Families of rows that turns and mirrors carry onto each other, the same ones carrying the whole set onto itself: the rest of each named row's family, in list order:
4 families of 4 rows:
T: [ 2.70 -0.11 -3.99  0.97  2.09  0.10 -1.42  1.20 -2.84  3.00  0.19  0.35
  2.02 -0.48  1.25]
D: [ 2.45 -0.22 -1.05 -1.30 -0.33  0.19  0.63  1.20 -2.24  2.60 -2.24  0.10
  3.19 -2.16  0.21]
R: [ 2.52 -1.59 -3.67  0.01  2.20  0.29 -0.13  2.78 -3.05  1.67 -0.93  0.83
  1.87 -0.21  1.81]
E: [-0.22 -2.23  1.27  0.36  0.09 -0.56  2.40 -0.23 -1.97  2.21 -1.34 -0.42
  0.20 -2.26 -0.26]
S: [ 0.75 -1.33 -3.23  1.38  1.38 -0.66  0.83  2.97 -3.34  0.51 -1.54  0.52
  0.99 -0.26  2.32]
J: [ 0.60 -2.30 -2.54  0.62  2.52  0.21 -0.82 -0.57 -2.94  3.12  2.38  1.05
 -0.28 -1.32  1.99]
L: [ 0.78 -0.49 -4.10  1.01  1.67 -1.38 -0.43  0.57 -3.44  0.72  0.06 -1.96
  0.14 -0.81  2.63]
C: [ 0.59 -1.69  0.23 -0.20  0.42  0.38 -0.70 -2.20 -2.06  3.29  0.84  1.09
  0.84 -3.05  0.39]
F: [ 0.87 -2.31  0.74 -1.02  0.40  0.10  1.52 -1.28 -2.59  3.05 -0.40  0.79
  0.22 -3.71  0.20]
G: [ 0.90 -3.74 -2.00  0.27  2.92  0.13  0.86  0.31 -3.37  2.06  1.06  1.43
 -0.97 -1.68  1.89]
W: [ 2.67  0.44 -1.24  0.13 -0.02  0.15 -1.18 -0.52 -1.91  3.12 -1.30  0.32
  3.07 -2.23 -0.46]
M: [ 2.08  0.27 -1.80  0.99  1.23 -1.03 -0.69 -0.05 -2.37  0.70 -2.29 -2.61
  2.19 -1.45  0.29]
U: [ 0.79  0.07 -0.36  0.25  0.23 -0.41  1.57  1.97 -2.41  1.46 -3.02 -0.86
  2.81 -1.62  0.55]
Z: [-0.32 -3.61 -1.42  1.37  1.30 -0.90  1.81  0.80 -2.97  1.27  0.08  0.97
 -1.51 -0.91  1.64]
H: [-0.75 -2.82 -1.67  0.01  0.19 -1.31 -0.55 -1.27 -2.49  0.81  1.34 -0.98
 -1.03 -1.07  2.19]
P: [ 0.56 -1.98  0.61  0.19 -0.17 -0.94 -0.69 -1.98 -1.30  0.83 -1.10 -1.67
  1.00 -1.71 -0.16]

Same family as E: S, U, Z
Same family as G: D, R, F

Families of rows that turns and mirrors carry onto each other, the same ones carrying the whole set onto itself: the rest of each named row's family, in list order:
5 families of 4 rows:
naba: [-0.24 -0.42 -2.13 -0.60  0.38 -0.25 -1.50  0.15 -0.03 -0.43 -3.75 -0.15
 -0.14  1.09  0.54 -1.43]
logu: [ 0.23  0.21 -0.73  1.85 -1.23 -0.43  0.19 -0.87  0.33 -1.33 -0.73 -1.50
  1.03 -0.67  1.18 -4.39]
zuf: [ 0.16  0.12 -0.51  2.30 -1.56 -0.58  0.34 -0.48 -0.48 -1.89 -1.01 -1.06
  1.36 -0.62  0.97 -4.01]
tiso: [ 0.31 -0.63 -1.24 -0.80  0.16 -0.83 -0.79  0.13 -0.23 -0.62 -3.82 -0.50
 -0.68  0.45  0.65 -1.18]
kiz: [ 0.08 -0.03 -0.68  1.70 -1.55 -0.30  0.19 -1.09  0.00 -1.45 -0.71 -1.50
  0.98 -0.58  1.46 -4.20]
guro: [-3.96 -0.90 -0.11  0.29 -0.06  2.58  0.35  1.90  1.25 -1.79 -0.35 -0.32
 -2.06  1.30 -1.29 -1.58]
Kene: [-1.45  0.08 -0.92  1.21 -1.42  2.06  2.25  2.01 -0.67  0.87  1.17 -1.95
  0.39  1.59 -1.48 -0.34]
zize: [-4.10 -0.40  0.06  0.52  0.20  2.49  0.57  1.80  0.34 -1.48 -0.35  0.59
 -2.09  1.21 -1.45 -1.77]
Pido: [-4.51 -0.39  0.37  0.67 -0.34  2.98  0.66  1.52  0.95 -1.20 -0.78  0.07
 -1.33  0.74 -1.41 -1.72]
Vude: [-1.71  0.24 -0.14  1.51 -1.50  2.10  2.54  1.70 -0.30  1.38  0.58 -2.31
  0.18  1.37 -1.48 -0.63]
vogi: [ 0.47 -0.18 -0.32  1.92 -1.68 -0.80  0.37 -0.50  0.09 -1.74 -1.14 -1.21
  0.71 -0.20  1.43 -4.06]
Bufi: [-1.43  0.30 -0.55  1.56 -2.00  1.86  2.38  1.34 -0.62  1.13  0.98 -2.44
 -0.59  1.24 -1.21 -0.35]
mefe: [-0.05 -1.06 -1.84 -0.86  0.73 -0.42 -1.33  0.51 -0.66 -0.42 -3.42 -0.03
 -0.19  0.21  0.52 -1.50]
libe: [-1.47  0.38 -0.47  1.73 -1.63  1.57  2.46  1.25 -0.25  1.36  0.95 -2.35
 -0.53  1.14 -1.46 -0.34]
bime: [-0.01 -0.69 -1.79 -1.08  0.75 -0.14 -1.27  0.46 -0.92 -0.40 -3.41 -0.03
 -0.17  0.55  0.76 -1.79]
zep: [ 0.00 -0.90 -1.68 -0.61  0.61 -0.76 -0.97  0.25 -0.56 -0.49 -3.76 -0.21
 -0.33  1.21  0.64 -1.90]
mudi: [-1.66  0.30 -0.03  1.52 -1.16  1.43  2.70  1.97 -0.92  1.06  0.76 -2.64
 -0.08  1.15 -1.18 -0.56]
Nepo: [ 0.14 -0.25 -0.87  2.29 -0.95 -0.98  0.06 -0.26 -0.15 -1.70 -0.86 -1.32
  0.61  0.19  1.29 -4.65]
ludi: [-3.90 -0.72 -0.08  0.74  0.10  2.39  0.44  2.13  0.60 -1.41 -0.33  0.60
 -2.18  0.88 -1.67 -1.75]
virep: [-4.11 -1.03 -0.14  0.42 -0.19  2.64  0.77  2.02  0.99 -1.57 -0.28  0.43
 -1.36  1.20 -1.55 -1.54]

Same family as tiso: Kene, Pido, Nepo
Same family as logu: zize, Bufi, mefe
Same family as virep: Vude, vogi, zep
Same family as kiz: libe, bime, ludi

